In the rows, 128 means zero.
One turn sends every row of this set to another row. A few are shown first. Where does it send the rows asked after them?
J911: [138 136 140 114 136  90 129 101 131 129 127 112 123 164 149]
J545: [111 137 126 128 149 111 105 149 112 117 140 132 127 176 123]
J553: [150 102 120 147 136  90 119 118 142 169 144 154 129 142 105]
J71: [144 126 176 133 132 125 114 109 135 128 160 116  92 157 104]
J423: [123 113 151 141 130  93 127 130 132 122 136 127  76 134 166]
J795: [104 117 110 151 148 154 130 136 121 142 163  91 136 102 134]
J440: [155 131 167 136 115 131 114  96 152 152 124 119 114 135 110]
J625: [115 147 134 160 124 119  81  99 127 114 147 121 134 131 118]
J917: [138 137 118 154 128 129 144 131  83 134 136 132 113  97  91]
J679: [143 131 119 164  98  87 124 136 110 138 151 127 124 156 140]
J592: [139  86 135 137 168 156 133 130 141 148 152 103 109 101 123]
J171: [131 130 134 135 163 106 151 113 104 142 138 130  99  95  90]
J504: [154  98 125 134 155 140 133 100 132 130 169  96 123 101 141]
J208: [120 130 149 142 131  79 129 143 128 133 139 122  84 148 157]
J776: [142 109 117 175  92 102 121 129 109 128 151 130 120 146 142]
J798: [144 103 108 150 144 163 117 126 131 139 145 109 140  90 133]
J52: [145 124 122 145 132  79 122 129 141 175 134 145 132 146 114]
J531: [107 127 107 137 158 152 124 132 125 139 165 100 142  99 135]
J546: [142 116 137 117 147 156 154 123 136 155 162  92 118 109 139]
J176: [132 128 136 147 140 103 159 104  96 135 133 113  95  91 109]
J270: [133 150 126 134 140 129 139 130  86 118 133 134 102  91 111]
J939: [ 96 130 148 170 131 136  84 132 135 132 126 121 115 132 103]
J855: [125 105 147 138 141 107 136 139 135 161 116 118 115 176 105]
J986: [122 130 119 152 107 117 117 132 123 142  97 116 145 154 137]
J693: [145 112 133 120 152 154 153 124 131 157 175  96 123 118 125]
J116: [125 132 128 126 148 118  98 157 138 139 125 169 106 128 133]
J990: [124 145 132 130 141 105 108 168 136 151 120 157 107 140 133]
J267: [131 104 118 143 161 161 117 138 118 114 172 105 116 105 137]

J171 turns into J917
J795 turns into J546
And these:
J116 turns into J553
J855 turns into J986
J679 turns into J208
J504 turns into J267
J71 turns into J939

One turn sends every row of this set to another row. A few are shown first. Where does it send the rows asked after them?
J615: [136 137 118 119 131 136 120 112 111 105 120 100 157]
J861: [135 169 152 109 191 151 172 121 124 167 119 146 135]
J837: [130 157 134 127 173 172 108 131  83 117 140  82 150]
J277: [142 137 180 129 173 168 154 121 123 147 108 168 134]
J922: [117 151 124 124 151 130 100 108 114 106 133 112 142]
J718: [117 148 134 124 164 172 104 130  90 116 137  83 146]
J896: [161 153 158  97 173 160 175 118 120 168 107 140 151]
J622: [129 138 139  99 155 173  97 111  92 111 132 101 169]
J283: [135 137 143 105 150 181  97 112  84 118 133 103 165]
J838: [140 168 156 111 196 153 165 119 124 170 119 140 132]
J732: [148 173 145 109 201 150 167 120 117 162 118 138 133]
J362: [131 133 120 116 138 141 118 120 113 109 122  86 158]
J771: [133 136 143  99 150 174  95 120  86 114 137 104 159]
J523: [132 131 116 121 139 139 120 115 111 106 121  93 161]
J265: [132 129 122 114 139 143 116 125 111 101 126  93 157]
J961: [144 134 122 124 137 135 119 117 111 103 122  95 164]
J443: [141 147 181 121 171 170 161 123 123 150 107 164 131]
J163: [114 138 130 115 153 135  94 118 113 104 137 108 145]
J666: [128 130 122 117 146 148 115 117 113  99 123  91 166]
J810: [138 171 159 108 185 152 170 121 127 163 113 144 124]
J587: [143 144 148 106 153 176  94 113  81 119 136 106 166]
J517: [141 136 180 126 175 165 157 121 128 150 111 167 140]
J185: [141 141 161 136 175 171 184 139 120 148 108 145 140]
J621: [155 155 155  98 169 158 176 119 122 166 110 148 151]
J191: [170 162 155 100 166 152 169 115 116 166 107 142 154]
J307: [145 179 151 116 193 143 162 120 119 167 119 140 132]
J533: [151 144 164 150 175 166 177 140 117 143 104 140 138]
J870: [168 160 151  93 176 157 169 110 116 162 109 146 151]
J893: [143 138 175 136 182 164 153 122 123 138 111 171 135]
J88: [113 140 128 119 154 132  95 107 115 109 133 113 147]
J841: [153 133 160 145 178 168 178 136 119 136 103 145 139]
J664: [145 148 169 132 173 171 183 138 124 147 103 140 129]
J591: [111 140 131 117 159 143  95 110 114 102 132 108 155]
J417: [121 147 131 127 156 126  95 109 114 107 136 114 148]
J543: [119 149 128 114 171 171 108 124  94 109 135  82 156]
J415: [145 138 163 143 177 167 179 139 120 143 104 141 131]
J782: [156 157 161  97 167 158 176 118 124 161 102 143 142]
J511: [132 135 146 106 145 178  95 118  89 116 133 100 162]
J737: [144 145 183 137 172 164 148 124 118 146 111 171 139]
J506: [120 149 131 123 171 175 109 126  85 118 138  83 151]
J628: [165 154 154  96 168 157 173 114 119 167 104 140 147]
J613: [136 143 177 125 175 168 159 125 122 150 113 169 140]
J512: [143 139 164 140 179 164 181 137 127 148 106 140 136]
J292: [115 142 129 113 150 136  93 111 114 113 135 109 149]
J725: [124 146 130 115 166 171 107 132  89 113 139  83 149]
J972: [134 147 145 108 149 182  96 114  79 116 135 108 158]
J994: [141 171 153 108 195 148 164 120 120 169 118 140 127]
J584: [126 155 132 125 162 180 112 127  80 114 136  87 148]

J725 turns into J613
J587 turns into J533
J838 turns into J511
And these:
J841 turns into J922
J622 turns into J664
J415 turns into J88

